negiz: -0.283; 0.225; -4.439; 1.091; -0.731; -0.343; -3.250; -0.342; 1.311; -1.392
kapo: -0.283; 0.225; -4.439; 1.091; -0.731; -0.343; -3.250; 2.719; -1.604; 1.068
gakuf: 0.659; 0.225; 0.713; 0.714; -0.731; -0.343; -3.250; 2.719; -1.604; 1.068
Sov: 0.935; 0.713; 2.329; -1.422; 0.970; -0.566; 1.245; 0.714; 0.713; 0.713
bunib: -0.619; 0.714; -2.277; 1.746; 0.548; -0.418; -0.552; 8.983; -0.343; 1.893
both Sov bunib:  : 0.714
both kapo bunib:  : -0.343
both bunib Sov:  : 0.714
both bunib kapo:  : -0.343

Fad: -0.964; 1.794; -2.355; 1.779; -1.176; -2.706; -3.139; 5.001; 5.294; -2.896; -4.853; -1.956; 2.457; 2.193; 0.282; -2.773; 1.282; -5.107; 2.203; 5.657; -2.603; -1.807; 2.526; -3.622; 3.563; -1.570; -2.189; 0.497; 4.914; 1.532; -2.254; 1.945; -0.733; -0.145; -1.320; -1.958; -3.446; -2.284; 5.460; -3.752; -1.397
supug: 4.241; 1.805; -2.708; -0.484; 1.659; 2.232; 2.792; 4.774; -0.681; -3.335; -1.360; 4.678; 3.296; 0.090; 6.063; -4.792; -0.002; 4.676; -3.040; 1.920; 3.967; -2.056; -8.069; 0.257; -4.168; 2.867; 0.642; -3.780; 4.162; 1.569; 1.784; 6.891; 5.350; 3.294; -0.258; 2.858; 8.127; -0.607; -2.910; -3.234; 1.438
Koto: 2.495; -7.388; 4.180; 1.077; -3.720; 2.276; -1.590; -1.376; 0.242; 4.207; -0.606; -2.382; 3.056; 1.558; -3.301; -0.423; 0.971; 0.227; 0.977; 8.698; 2.820; 2.985; -0.535; 2.761; 0.734; -4.193; 0.977; 0.811; 0.237; -0.781; 0.994; 0.486; 3.979; -2.183; -0.536; -2.673; 2.307; -3.523; 3.077; -3.180; 1.042
lovad: 2.445; -3.279; -1.966; 0.274; 1.745; 2.793; 2.143; 3.624; 0.482; -4.767; -1.771; 4.799; 4.253; 0.181; 5.451; -6.100; -1.090; 5.334; -3.340; 2.432; 3.707; -1.701; -7.512; 0.951; -5.135; 1.365; 1.487; -3.266; 2.048; -0.299; 2.212; 8.069; 5.253; 2.976; -0.658; 1.801; 9.654; -1.962; -2.972; -3.625; 2.495
nen: -2.091; 1.539; -3.731; 1.927; -1.619; -1.867; -3.943; 5.844; 4.222; -3.522; -5.898; -0.995; 2.580; 0.810; 1.771; -3.060; 0.341; -5.934; 1.863; 4.490; -3.139; -0.981; 1.358; -3.279; 3.498; -1.687; -1.711; -3.752; 5.585; 1.821; -2.335; 2.580; -0.743; -0.804; -0.252; -1.971; -3.124; -1.889; 4.037; -2.849; -0.607
Nivar: -2.091; 1.539; -3.731; 1.927; -1.619; -1.867; -3.943; 5.844; 4.222; -3.522; -5.898; -0.995; 2.580; 0.810; 1.771; -3.060; 0.341; -5.934; 1.863; 4.490; -1.129; -0.981; 1.358; -3.279; 3.498; -1.687; -1.711; 0.199; 5.585; 1.821; -2.335; 2.580; -0.743; -0.804; -0.252; -1.971; -3.096; -3.753; 4.568; -2.181; -0.170
zug: -1.047; 1.440; -2.514; 1.846; -1.568; -3.126; -2.871; 4.697; 4.913; -2.406; -4.975; -1.546; 3.431; 1.936; 0.072; -3.149; 1.869; -5.128; 2.270; 6.278; -2.114; -1.394; 1.959; -3.879; 3.340; -1.074; -1.789; 0.451; 5.247; 1.368; -2.629; 1.450; -0.233; -2.910; -0.981; -1.468; -3.683; -1.669; 5.179; -3.525; -1.845
vum: -2.822; -0.259; -0.706; -0.176; -0.637; -1.050; -2.693; -2.317; 1.802; 1.629; -0.744; -3.854; 1.566; 1.029; 2.940; 4.066; -1.954; 2.933; -1.253; -2.466; -1.634; 0.598; -4.521; -4.436; 1.389; -0.649; 0.658; -2.828; -1.333; 1.801; -1.560; 0.376; 1.552; -2.507; -1.480; -1.929; 0.568; -0.032; 2.837; -2.589; -0.663
both supug zug:  : -2.910
-2.091; 1.539; -3.731; 1.927; -1.619; -1.867; -3.943; 5.844; 4.222; -3.522; -5.898; -0.995; 2.580; 0.810; 1.771; -3.060; 0.341; -5.934; 1.863; 4.490; -3.139; -0.981; 1.358; -3.279; 3.498; -1.687; -1.711; -3.752; 5.585; 1.821; -2.335; 2.580; -0.743; -0.804; -0.252; -1.971; -3.124; -1.889; 4.037; -2.849; -0.607 : nen
both nen lovad:  : -3.279
both zug supug:  : -2.910
both lovad vum:  : 1.801
both nen supug:  : -0.607

